In the rows, zero is written as 128.
Each path below is one point turned by a fixed rotation once a step. After each direction that follows a path, write how fast that rotation turns it, in degrees a step (0 if it stays still).
Each turn is a multiple of 5 degrees from 10 to 175, or 0.
Each row of a path follows its step; steps can be skipped.
Path 1:
step 2: [155 126 132 145 123 126 143 122 127 124 144 129 125 114 119 127 131 124
 136 130 138 121 126 131 132 129 139 114 128 133 133 121 130 125 129 122
 132 130 133 124 136 135 124 134 130 120 145 137 127 118 121 122 119 139
 119 135 127 140 121 136 126 127 148]
step 8: [120 149 135 119 124 123 128 118 118 132 130 123 119 119 122 139 121 125
 133 133 111 128 126 132 122 121 135 134 111 133 138 127 118 118 120 125
 132 125 129 121 121 132 122 135 130 127 137 128 123 134 129 110 112 124
 143 132 125 134 131 127 137 127 150]
step 14: [122 128 122 143 124 126 124 129 120 130 122 121 144 119 133 120 134 122
 128 131 119 110 143 125 134 131 126 129 137 127 122 119 126 124 129 127
 130 132 145 110 114 113 125 135 117 120 123 126 127 131 128 117 126 130
 145 127 126 147 117 113 127 128 137]
step 16: [146 130 120 121 127 127 125 134 117 118 116 149 118 132 132 128 126 122
 133 125 133 129 121 141 126 124 119 124 141 121 129 132 128 121 117 138
 122 114 114 125 140 142 112 131 134 123 129 134 127 129 118 126 143 121
 136 121 122 119 125 119 126 122 122]
step 17: [130 121 118 134 127 134 124 132 130 142 133 126 145 143 122 147 133 136
 140 138 129 125 129 129 117 136 135 110 109 131 110 122 135 115 141 125
 133 117 122 127 129 130 119 135 139 128 129 124 134 134 138 125 132 132
 126 138 124 127 119 129 129 135 136]
step 22: [128 117 140 124 142 143 124 127 118 136 134 139 127 123 141 121 134 126
 133 129 122 120 145 126 119 124 120 129 127 136 127 116 112 146 127 144
 123 116 110 132 132 133 130 132 130 125 123 130 142 135 120 125 131 131
 136 130 132 115 135 143 124 129 127]
step 26: [117 125 119 111 132 126 112 131 130 122 120 114 128 110 126 128 126 127
 135 149 120 124 133 112 126 127 132 120 138 125 134 127 131 117 137 124
 132 112 128 126 109 133 132 120 135 123 144 118 124 127 127 121 124 125
 129 129 142 116 136 125 131 132 125]
step 30: [118 139 112 135 132 131 128 128 126 120 137 134 127 128 131 129 137 127
 130 122 118 136 119 138 135 133 125 131 143 137 142 107 126 134 121 129
 139 133 139 125 129 116 126 116 123 125 122 123 124 121 140 117 119 127
 131 130 150 127 120 122 119 129 113]
step 36: [135 132 128 127 109 132 132 127 132 137 125 130 134 131 133 130 119 139
 126 141 128 132 122 132 133 146 128 140 118 134 142 120 131 134 134 122
 120 116 122 121 131 103 126 125 129 127 123 130 129 132 139 132 124 124
 122 105 135 131 122 136 118 142 120]
Directions:
[125 125 128 127 127 129 128 129 130 126 127 128 129 127 127 130 123 129
 130 130 129 131 132 125 130 125 129 126 127 127 126 123 124 126 128 126
 131 128 128 128 129 130 129 129 129 127 127 125 132 128 127 128 128 128
 127 126 125 132 126 125 129 124 131] | 125
[129 127 125 131 128 129 133 130 129 124 128 131 128 127 127 130 132 131
 130 128 128 131 128 129 130 129 125 126 129 128 125 131 130 129 127 131
 129 129 127 127 129 132 128 128 128 128 133 126 125 127 129 130 124 125
 127 130 125 127 128 125 126 127 130] | 100
[133 123 130 127 125 128 126 127 129 130 126 128 127 128 127 127 128 125
 128 127 132 129 125 127 129 131 126 127 125 126 127 128 123 131 130 128
 129 126 127 125 132 128 129 130 126 127 130 127 130 129 129 129 125 129
 130 132 130 129 131 126 128 131 127] | 20
[128 127 127 127 129 128 130 124 128 128 129 129 132 133 125 125 126 127
 128 129 131 128 128 131 125 124 129 128 125 128 127 132 127 128 126 129
 128 125 130 125 127 129 132 126 127 127 130 127 124 129 127 130 128 130
 128 128 129 130 124 131 130 125 128] | 175
[125 132 130 127 123 132 128 126 124 127 129 126 126 133 129 126 127 128
 128 128 131 127 128 127 130 127 127 129 131 126 127 127 130 129 127 131
 129 127 127 128 129 131 130 126 131 127 128 131 131 125 133 131 128 126
 129 130 128 130 128 129 125 129 127] | 120
[130 133 127 128 131 125 130 129 126 132 130 126 130 127 129 130 124 122
 128 125 131 130 130 127 131 126 128 129 127 129 126 127 127 131 131 127
 128 132 131 129 127 128 126 127 129 129 128 126 127 129 128 130 127 124
 132 129 127 128 127 128 127 129 130] | 70
Path 2:
step 4: [123 129 127 127 130 116 121 116 117 140 126 116 117 132 131 119 112 121
 127 130 119 129 127 134 132 107 117 140 115 131 121 131 140 132 128 114
 129 137 133 145 119 124 124 130 125 150 132 128 124 118 129 133 123 131
 128 125 121 128 127 117 117 123 133]
step 8: [132 114 112 123 132 127 129 119 141 129 134 128 130 120 128 116 113 136
 119 129 128 123 127 106 136 125 123 129 130 135 152 125 128 128 125 125
 125 125 125 127 130 138 118 132 144 119 109 138 124 129 131 135 123 142
 123 119 118 128 121 128 129 123 140]
step 13: [132 136 122 132 121 127 131 123 134 108 144 126 120 134 128 114 132 117
 129 120 117 124 136 125 120 135 132 127 119 109 125 134 133 132 129 117
 125 141 120 124 134 122 109 128 120 131 138 130 121 124 122 119 119 120
 135 123 134 130 133 126 129 112 145]
step 18: [138 128 132 139 121 122 124 122 117 137 140 127 128 139 122 126 116 121
 121 127 127 129 120 110 142 126 122 130 137 125 130 122 120 127 141 125
 116 129 132 138 125 112 140 135 112 138 126 125 131 127 118 112 137 130
 119 114 130 124 118 139 135 138 128]
step 24: [131 129 123 127 122 124 130 109 123 124 127 124 132 118 135 117 143 127
 121 127 126 140 126 126 124 123 118 114 136 132 118 127 129 124 130 129
 116 140 100 127 130 121 124 139 131 125 134 125 137 143 126 124 123 122
 125 134 122 111 141 128 120 142 134]
step 28: [131 141 129 122 131 128 136 141 133 113 113 127 127 127 129 137 136 145
 145 131 123 135 126 127 137 125 128 114 134 133 143 125 118 118 126 136
 120 121 129 132 126 115 120 120 126 135 126 137 124 130 118 114 141 132
 150 124 119 125 124 133 130 129 135]
step 33: [132 119 137 113 119 121 132 114 127 137 125 127 134 126 126 117 149 138
 121 123 124 130 116 131 126 133 152 120 123 131 124 130 133 145 132 135
 137 128 129 136 129 115 122 138 137 132 128 119 125 116 124 123 121 137
 130 132 126 136 133 124 145 135 123]
step 35: [120 119 113 123 123 136 121 124 124 136 134 127 132 123 133 140 120 141
 122 134 134 123 121 130 136 129 122 123 127 137 125 131 117 137 121 125
 133 130 121 144 128 130 118 130 124 116 147 144 131 129 137 130 112 135
 132 116 110 117 132 123 116 119 132]
step 37: [122 125 141 126 128 137 126 122 118 140 121 132 137 127 120 122 121 124
 137 121 131 120 139 127 138 122 127 127 129 146 135 140 123 121 137 127
 117 132 134 135 107 122 143 123 135 141 120 120 149 134 121 116 125 128
 134 131 120 132 135 124 127 118 132]
Directions:
[127 130 130 123 128 129 133 126 127 131 125 129 128 126 128 125 127 130
 129 128 129 130 127 129 126 130 129 127 131 129 127 124 126 126 128 131
 128 128 127 126 124 124 129 130 128 129 126 126 128 129 127 126 128 122
 132 129 130 128 131 127 129 129 126] | 80
[125 129 129 126 129 125 128 126 129 128 128 130 125 124 127 128 128 122
 131 126 128 128 127 130 127 128 126 127 127 127 128 125 132 129 128 126
 128 130 127 129 127 128 129 126 127 126 125 124 130 128 132 125 125 133
 131 130 127 126 127 129 132 129 127] | 110
[131 129 129 128 128 130 128 129 125 128 127 126 125 132 129 128 125 130
 127 133 128 128 127 133 127 128 125 130 129 133 129 127 132 128 127 126
 124 126 126 127 129 130 129 126 128 127 128 127 126 133 128 127 125 129
 130 126 124 129 130 129 130 128 126] | 55
[129 129 125 128 130 127 131 128 126 128 128 129 132 129 128 133 128 127
 129 123 126 125 124 126 130 128 125 127 128 129 129 124 126 128 126 127
 129 128 126 124 131 132 129 126 131 132 127 127 126 127 124 128 128 126
 127 128 128 130 126 130 132 128 126] | 35
[130 132 128 125 125 129 129 126 127 127 125 130 127 128 130 127 131 129
 127 128 125 127 128 128 127 131 130 127 131 128 128 129 131 126 129 128
 129 132 130 129 129 133 126 126 129 129 126 128 128 130 132 128 130 127
 129 124 128 129 121 130 125 130 130] | 20
[128 129 129 128 125 126 127 130 127 129 128 130 123 127 131 132 129 130
 131 128 131 125 129 131 125 129 129 130 130 126 128 130 127 130 126 126
 124 126 127 128 132 128 123 127 130 128 126 126 132 127 126 128 127 125
 126 128 133 129 130 130 128 125 128] | 175
